Which row each row swaps with, under one turn or mirror:
The rows were stretched afterwards, more along some directions than others.
K800: [-12,52,90,-34,105,196,0,24,12,15,-142,-138,-93,23,131,-243,-60,-93,-17,247,109,25]
K605: [-159,29,40,-158,18,-146,-22,-151,74,-82,116,-63,52,18,-14,21,-42,-39,20,-22,12,-139]
K518: [-193,-75,-48,36,38,31,29,-52,213,-78,93,25,-4,-31,-59,12,-74,26,136,66,102,-218]
K894: [-45,121,-134,-38,34,-65,-49,157,130,-23,12,49,34,10,-29,-102,25,-40,-124,-147,-10,-100]
K973: [14,131,-61,-63,146,-32,-44,219,-112,36,42,42,30,-147,103,-170,-47,-17,-133,-174,7,59]
K332: [-92,49,-30,-169,-87,-40,15,-1,57,20,-52,-101,75,-6,-44,26,45,73,31,-16,-5,-115]
K39: [76,47,-19,-52,95,-53,-49,-37,-87,-106,62,8,53,54,-55,-168,59,1,11,-6,40,-47]
K202: [5,126,103,56,33,-11,137,182,136,47,-69,101,124,-79,-2,-72,-93,-2,-64,-122,49,-28]
K969: [70,134,-1,28,101,-125,-83,124,-46,-94,190,144,97,-29,-16,-36,10,-28,-120,-227,-168,81]
K797: [-7,-84,50,94,157,103,-135,46,-75,-126,10,73,52,-51,2,-97,122,-35,32,114,-95,-37]
K728: [-80,-168,-41,108,110,-43,4,81,-22,-50,-30,115,63,-92,-88,64,1,117,-7,-67,-78,52]
K938: [-48,-189,-131,49,85,-34,96,110,164,50,-25,-5,114,-54,-6,-104,15,14,-106,-247,-2,93]
K192: [-52,76,15,-79,17,143,55,-8,119,-33,-21,-108,-38,20,153,-80,-14,-120,-43,13,116,8]
K530: [-213,-35,-117,204,108,-32,19,199,28,89,-40,-39,31,-117,148,-168,79,43,-219,-119,20,16]
K767: [-54,-69,2,-82,14,152,-17,69,85,3,-132,-168,-80,53,13,-50,-40,-68,-6,41,137,-37]
K185: [-128,-83,-135,117,88,49,71,183,128,-36,30,-56,130,-89,67,-270,104,12,-140,-99,-17,25]
K319: [20,-27,169,30,72,-38,-152,20,-86,2,-76,41,-69,48,45,-114,63,2,-67,212,-12,39]
K771: [-24,-121,-111,-7,54,-60,44,55,52,-8,77,-7,24,-15,-5,-65,3,37,-221,-396,-31,97]
K197: [66,-49,-47,40,-66,-21,-26,29,203,-85,9,-40,92,61,-48,-164,-110,-104,-4,8,27,-120]
K349: [-4,38,-85,-76,50,59,57,-87,60,28,28,63,77,-26,-127,76,-27,49,112,-32,18,-24]
K268: [43,60,-158,34,-32,-15,205,171,237,47,-65,-88,47,11,114,-213,-75,-38,-147,19,-34,42]
K607: [3,-28,-119,13,180,30,90,165,10,-8,53,-3,168,-12,-27,-117,109,58,-94,-215,64,-98]
K634: [26,72,-59,94,29,36,229,180,29,105,-26,-67,15,-60,69,-132,-77,34,-222,66,75,152]
K664: [-87,-21,159,-61,87,-177,-133,116,-41,-24,57,-8,77,-66,-4,-158,101,88,-132,-11,23,-77]
K472: [-71,-62,24,7,76,-162,-180,58,89,-73,95,113,100,24,-1,-72,171,120,59,-138,80,-84]
K657: [-81,-72,196,-5,169,92,-124,-94,-6,-134,7,-6,-76,41,-87,112,-44,97,184,39,-66,-43]
K949: [-17,-77,-127,72,91,-35,126,75,65,-64,75,38,155,-97,87,-119,-48,45,13,-170,4,-12]
K526: [-24,-10,-46,175,-16,34,-19,93,78,-12,-39,-64,-99,21,238,-263,88,-83,-147,21,-6,87]
K103: [-21,71,9,91,4,-80,-31,10,-95,89,-57,38,140,-56,-119,-72,119,83,-29,-20,-107,-77]
K10: [-168,-52,6,117,84,-89,10,49,131,33,-3,-84,11,-107,-27,-113,-87,-86,-63,-96,-63,85]
K626: [119,-2,33,38,253,54,70,-19,-62,-109,53,64,-100,48,156,-70,-18,-1,-47,45,-77,187]
K877: [-12,53,-135,24,73,-201,-35,25,-107,70,-12,110,165,-72,47,-130,24,82,-48,-121,-56,17]
K959: [-64,-72,49,134,182,134,-3,2,-23,-109,21,-78,-180,25,20,-135,52,-12,-68,157,-1,69]
K497: [-26,-52,-14,77,143,40,55,110,145,-166,87,-45,19,-49,114,-204,-33,20,-70,-144,-64,79]
K875: [3,-138,-158,16,48,13,89,199,-19,37,-53,-8,182,31,-88,-80,40,54,-91,-81,40,160]
K405: [25,15,-133,5,150,-43,-40,15,2,69,64,3,48,-63,-73,-87,-28,53,-91,-152,63,117]
K953: [-63,-179,-134,80,91,59,-13,-47,61,-46,128,-35,-72,-39,162,-230,117,-46,-27,8,39,-43]
K259: [-42,-167,-66,-18,83,-8,-28,-52,-62,20,93,34,-53,-54,-41,149,-70,50,35,-139,-33,185]
K872: [89,-119,-157,-19,78,-25,83,-10,-92,48,-41,-142,126,-61,64,-141,31,15,-175,-13,109,160]
K830: [-75,-134,-131,73,274,-97,-127,107,-175,63,74,77,-40,-221,84,-99,148,84,-193,-107,-76,233]
K5: [-13,56,15,-39,169,4,-68,25,-127,-53,229,105,25,-125,-43,35,-117,7,-135,-243,-97,162]
K430: [-48,37,171,120,11,-56,-6,14,91,-23,-10,-25,3,-10,-91,-34,-57,-45,-112,145,-105,-40]
K284: [56,145,64,78,138,-100,-7,-5,-69,-96,81,147,145,-141,7,-92,11,65,-62,-45,-89,110]
K763: [-24,-225,8,85,198,-29,-119,5,28,-116,138,29,-128,-70,-19,-27,-80,119,-26,-59,-39,122]
K933: [62,-3,-10,82,8,54,22,196,25,-90,-5,17,99,65,34,-311,111,-77,-136,26,-102,47]
K837: [-60,19,-65,28,13,-236,-3,219,27,-27,60,104,181,-81,6,-35,45,55,-190,-330,14,25]
K502: [-54,8,63,125,178,-182,-26,85,9,-67,92,156,199,-174,-60,-117,184,181,-75,-79,-80,-1]
K858: [-89,-85,2,-50,96,54,-108,104,-81,-13,48,67,94,-84,106,-254,152,-43,-100,85,32,2]
K226: [71,25,-7,-46,66,-100,-69,-41,-17,17,19,101,-31,-19,-117,122,-51,79,17,-58,28,108]
K546: [114,32,99,197,168,16,-73,26,-132,-149,74,127,78,-78,-91,-37,53,22,-116,-66,-129,136]
K172: [-8,53,41,-28,-63,6,5,103,136,35,-76,30,90,11,-257,-22,-34,-30,20,58,-91,-111]
K348: [25,-87,-57,22,69,19,-96,80,15,-2,29,-48,-6,41,-95,-26,-88,19,-71,-186,26,4]
K727: [-51,-3,117,72,12,62,89,127,50,24,-101,97,-30,-13,61,-165,54,37,-105,81,12,-45]
K690: [-191,-36,-26,140,114,-241,106,173,11,70,96,62,199,-177,74,-118,201,121,-219,-151,-60,30]
K720: [70,55,-53,110,118,-42,73,7,57,-6,-42,-42,95,-139,2,0,-43,33,-142,-54,-2,49]
K919: [-87,53,-25,119,-16,-124,-6,153,152,70,-75,104,235,-134,-89,-231,5,-32,82,0,126,-185]
K677: [-48,-33,-56,74,41,-48,-61,-58,87,-70,69,40,-102,-104,70,117,31,109,-22,-49,38,107]
K250: [109,25,72,45,18,64,-108,-15,130,-156,-6,-15,-95,-3,28,-30,-125,-170,-55,-15,21,96]
K833: [48,58,14,-19,174,102,-98,-114,-12,-155,-36,42,-150,0,-35,85,-151,-52,45,53,-107,30]
K22: [-124,7,45,-66,-46,-81,-48,151,-46,106,-30,30,154,-77,27,-64,153,12,-40,-37,163,-111]
K940: [-99,160,136,-40,47,-58,61,-11,-65,42,112,-26,-12,-42,46,-120,56,-29,-103,33,-97,-103]
K361: [122,36,56,75,138,2,-16,65,-166,-71,-35,92,148,-70,-46,70,-39,43,-72,-59,108,199]

K767 swaps with K226
K348 swaps with K319
K727 swaps with K771
K959 swaps with K39
K22 swaps with K259
K720 swaps with K268
K349 swaps with K192
K938 swaps with K202

Which row each row swaps with, under one turn or mirror:
The rows were stretched afterwards, more along some directions than others.
K211: [-32,105,236,-168,216,235,37,-169,-41,-180,-191,135,220,144,-144,124,312,197]
K669: [-150,33,-75,282,-67,337,57,-64,168,-267,-49,69,265,-118,-205,-256,43,176]
K96: [-62,298,51,58,113,168,344,-15,-335,-200,20,15,14,144,-253,25,192,11]
K272: [144,-69,73,223,-14,365,95,68,5,-192,-132,-131,357,284,-16,-22,185,145]
K11: [-94,164,135,50,14,-29,252,54,74,101,-128,10,394,60,70,-153,-43,125]
K810: [40,-75,25,374,-58,205,-53,-242,163,-308,173,-77,334,-37,29,48,-85,68]
K785: [184,-18,-191,332,93,425,23,21,-105,-163,74,-11,371,-62,-133,200,190,83]
K514: [97,97,104,398,18,153,13,21,-104,-256,3,81,132,109,-324,116,434,-2]
K187: [-108,-245,121,20,-22,-16,272,-59,-137,-235,96,107,11,-120,-176,37,-33,184]
K45: [-142,60,-94,21,-97,235,-86,-10,-5,86,-86,-109,-31,23,-127,-183,66,-45]
K698: [-264,-151,120,84,15,113,264,-159,-127,21,-53,-159,209,-11,-158,-188,101,-79]
K170: [9,-19,4,58,-42,98,98,-122,-28,51,190,-55,-34,-222,-37,-65,170,-80]
K798: [-155,179,-226,45,-186,345,221,-126,64,10,32,64,85,226,-97,-87,-14,-82]
K831: [67,59,202,245,-102,376,-173,-74,216,-208,-6,14,106,24,-342,-39,87,87]
K266: [-83,-127,155,148,-2,21,54,-109,218,-187,-24,102,456,-98,198,-286,-236,132]
K224: [61,300,-124,356,8,2,-84,-179,-29,-125,-68,-46,122,271,-128,21,294,-156]
K446: [104,84,-59,203,-153,57,42,163,127,-233,19,-282,319,90,12,-188,-36,186]
K561: [161,127,-77,260,-153,358,-74,171,45,-71,172,-4,-40,-111,-39,6,-60,207]
K375: [36,-162,172,-18,-90,64,105,-118,-7,-243,-155,-82,163,-1,-247,-222,-36,145]
K379: [-104,-45,-23,72,82,185,8,-62,111,-259,141,-215,413,42,188,-3,-131,40]
K199: [132,104,-118,-50,79,242,258,20,-35,-205,183,-108,212,-154,54,169,205,248]
K637: [-73,-103,-134,15,42,-148,193,-62,118,-127,143,-137,279,-25,136,42,-7,54]
K734: [-83,-135,-21,150,-48,473,-8,163,-32,-145,39,-139,51,113,-153,22,108,375]
K24: [-62,-160,56,509,104,221,51,59,-40,-207,197,-212,215,-53,63,-31,36,138]
K730: [-89,-13,-114,85,193,152,-97,79,127,-271,75,5,211,51,250,-22,-184,166]
K433: [-27,-258,-12,418,-151,291,-71,148,-38,-128,25,-73,318,-62,65,-199,-92,176]
K195: [-95,309,137,-121,169,190,132,45,-44,-60,-89,350,54,57,-7,-1,72,104]
K569: [-21,-118,2,35,-1,481,63,-86,-166,-296,45,120,108,165,-305,249,241,135]
K420: [152,-41,82,275,13,339,-216,95,291,-250,140,47,241,-296,-71,19,74,161]
K256: [9,-197,-42,29,-65,357,45,323,7,-60,171,-138,153,12,-34,-17,-86,234]
K194: [-41,1,25,271,-183,191,184,63,40,46,166,-182,262,14,117,19,-18,166]
K649: [-32,70,257,135,43,165,11,-166,90,-156,-31,-86,320,-59,-148,-157,204,-177]
K370: [169,-110,-97,59,-197,255,57,190,-51,-173,152,-63,122,118,110,-143,-260,48]
K8: [131,197,142,178,-42,311,-112,-159,-84,-233,7,178,187,36,-174,28,322,-117]
K249: [71,350,32,226,-57,102,54,-15,-101,146,-103,-111,71,236,-102,-24,304,-12]
K902: [-23,21,-72,6,-43,95,107,12,-182,47,-129,189,147,50,19,-272,164,149]
K321: [-161,-66,178,84,48,-46,64,-42,22,-200,44,112,150,-65,31,-213,-327,-21]
K368: [150,-172,-98,495,-41,356,-48,-113,14,-126,46,-146,319,-61,-144,81,289,204]
K174: [83,-42,163,78,-91,290,-72,109,-2,-197,135,247,82,-148,-155,-49,57,-29]
K50: [-122,397,23,-19,-198,73,123,-129,-44,-158,-90,151,-142,148,-163,-170,122,-14]
K661: [78,-82,40,250,-10,297,52,-6,22,-215,88,130,555,-17,-107,28,61,242]
K327: [175,171,110,295,-157,312,18,38,82,-34,-4,14,149,123,-257,194,136,253]
K388: [-16,-45,-153,-5,217,196,110,2,-80,-170,-103,42,512,107,64,-41,257,77]
K719: [-46,173,-84,46,89,252,12,65,-153,-65,-92,352,-35,140,100,-57,150,187]
K480: [187,-70,48,134,6,308,35,249,104,-176,176,17,326,-43,-1,147,-145,338]
K101: [-116,-130,58,83,-123,512,-91,125,30,-42,15,44,304,26,-197,-151,105,60]
K4: [-49,-224,115,192,-134,85,133,7,127,-181,197,-204,375,-114,46,17,36,-19]
K707: [-189,108,117,-4,33,91,184,186,-51,0,20,-32,52,-71,139,-274,-207,55]
K598: [56,37,-117,280,176,114,25,117,54,-168,-27,-57,282,-105,-193,-42,347,180]
K500: [21,-100,-34,77,73,267,-180,-92,-55,-170,-171,142,263,237,161,-30,66,271]
K393: [-206,316,-169,7,39,498,23,109,58,-159,3,131,-93,158,87,-130,48,-15]
K257: [-202,-89,83,-109,168,305,291,-27,-177,-100,6,-54,232,-66,-108,85,35,-46]

K637 swaps with K514
K249 swaps with K194
K902 swaps with K734
K598 swaps with K187
K170 swaps with K24
K719 swaps with K256

